116	116	113	153	114
108	115	113	150	118
102	114	114	144	122
Out: 116, 122

135	129	146	143	154	119
112	156	117	125	141	127
Out: 135, 127

123	127	123	121	134	124	127
144	143	100	145	158	153	139
Out: 123, 139

135	131	133	130	105	136	121
147	139	124	139	129	153	106
127	121	125	120	127	118	133
Out: 135, 133

134	110	120	111	151	150 Out: 134, 150

133	102	133	128	130	122	126
134	119	132	132	131	135	133
128	122	126	133	132	120	125
Out: 133, 125
---
[[126 120 111  99 127 138 126]
 [136 131 102 131 119 119 123]
 [131 131 134 142 128 122 129]
 [137 129 155 139 131 134 124]
 [127 134 122 125 129 132 115]
 [117 121 131 110 131 121 129]
 [133 132 112 111 126 125 140]
 [123 128 127 146 127 135 126]
 [134 134 121 133 123 115 124]
 [123 118 142 108 122 128 127]
 [123 129 106  99 123 142 134]
 [132 132 127 134 132 143 124]] => 126

[[124 126 126 124 127 126 127 130]
 [127 128 128 127 127 127 128 128]
 [124 127 126 124 125 125 128 131]
 [131 129 129 131 129 130 129 126]
 [129 128 129 129 129 129 128 127]
 [109 121 117 106 118 118 125 141]
 [127 127 128 128 127 128 128 129]] => 124

[[137 132 144 116 126 135]
 [155 106 137 132 144 116]
 [144 116 126 135 141 109]
 [126 135 141 109 144 129]
 [132 144 116 126 135 141]
 [116 126 135 141 109 144]
 [135 141 109 144 129 130]] => 137

[[133 114 120 122 133 156 125 137 137]
 [123 127 130 137 123 113 151 145 119]
 [120 129 129 132 111 129 107 127 113]
 [136 129 129 140 115 143 123 133 127]
 [126 128 128 121 141 117 130 104 141]
 [110 119 126 127 115 124 109 119 114]
 [116 126 127 115 132 119 120 133 117]] => 133

[[133 109 129 155 106 116 156 118 115 155 117 125 156 116 111 131]
 [113 135 141 132 130 115 130 140 137 133 115 141 132 140 115 131]
 [140 130 119 116 135 144 118 123 127 116 145 120 117 124 146 125]
 [135 126 108 139 135 116 138 116 106 138 119 111 138 120 124 156]
 [130 121 128 141 120 121 141 124 121 141 122 126 141 124 120 133]
 [120 146 127 120 148 124 117 138 134 119 124 132 118 141 130 142]
 [123 143 132 121 144 129 119 139 137 121 129 135 120 140 133 136]
 [114 140 130 127 139 113 124 137 131 127 113 134 126 139 118 141]] => 133

[[148 148 140 130 134 145 108 145 141 109 109 137 115 135 152]
 [114 122 138 112 114 112 136 115 115 133 134 134 141 107 118]
 [137 120 137 140 117 125 143 127 122 114 119 126 143 131 128]
 [136 136 109 145 149 137 125 140 139 126 120 105 130 148 146]
 [117 127 121 118 117 112 133 117 117 118 134 109 124 112 111]
 [104 105 134 104 113 108 132 118 114 142 136 118 126 108 114]
 [112 114 106 138 130 120 112 129 124 118 116 118 145 131 111]
 [118 112 113 120 123 116 135 142 149 129 140 114 124 125 112]
 [138 138 118 146 135 140 131 140 143 122 128 124 110 140 143]
 [136 139 113 137 145 143 126 113 118 134 130 123 148 143 139]
 [128 112 148 112 122 128 115 147 144 145 130 147 110 111 126]] => 148
---
[110 105 142 107 120] Answer: 142
[100 110 104 136 132] Answer: 104
[158 134 140 117 122] Answer: 140
[146 127 100 124 149] Answer: 100
[ 99 143 144 118 136] Answer: 144
[123 132 126 154 127] Answer: 126
[125 116 157 109 135] Answer: 157
[106 138 124 137 124] Answer: 124
---
[[151 123 128 136 128 131]
 [128 129 133 129 128 139]
 [126 132 118 131 127 128]] Answer: 126

[[128 100 117 119]
 [132 104 115 120]
 [132 100 118 119]] Answer: 132

[[154 121 122 109 124 111]
 [111 144 136 135 127 112]
 [139 148 138 132 103 118]] Answer: 139

[[130 130 135 146 141 132]
 [128 128 130 132 135 150]
 [132 128 130 128 141 132]] Answer: 132

[[129 146 127 136 134 126 103]
 [149 125 136 134 135 110 146]
 [129 136 141 131 123 131 107]] Answer: 129

[[119 128 135 128 140 110 153]
 [118 119 131 106 110 125 132]
 [135 121 113 118 126 147 122]] Answer: 135

[[128 129 126 129 126 126]
 [126 127 126 124 127 126]
 [106 103 121 153 155 158]] Answer: 106

[[124 127 126 131 136]
 [127 150 130 145 129]
 [128 129 128 129 128]] Answer: 128

[[129 118 124 136 128]
 [115 139 142 137 112]
 [144 109 111 108 156]] Answer: 144
---
Input: (139, 120, 143, 100)
Output: 120
Input: (125, 153, 114, 110)
Output: 153
Input: (151, 141, 133, 129)
Output: 141
Input: (129, 104, 133, 112)
Output: 104
Input: (151, 118, 139, 107)
Output: 118
Input: (156, 102, 111, 135)
Output: 102
Input: (126, 152, 115, 128)
Output: 152
Input: (140, 121, 132, 99)
Output: 121
Input: (126, 103, 109, 131)
Output: 103
Input: (102, 114, 131, 124)
Output: 114
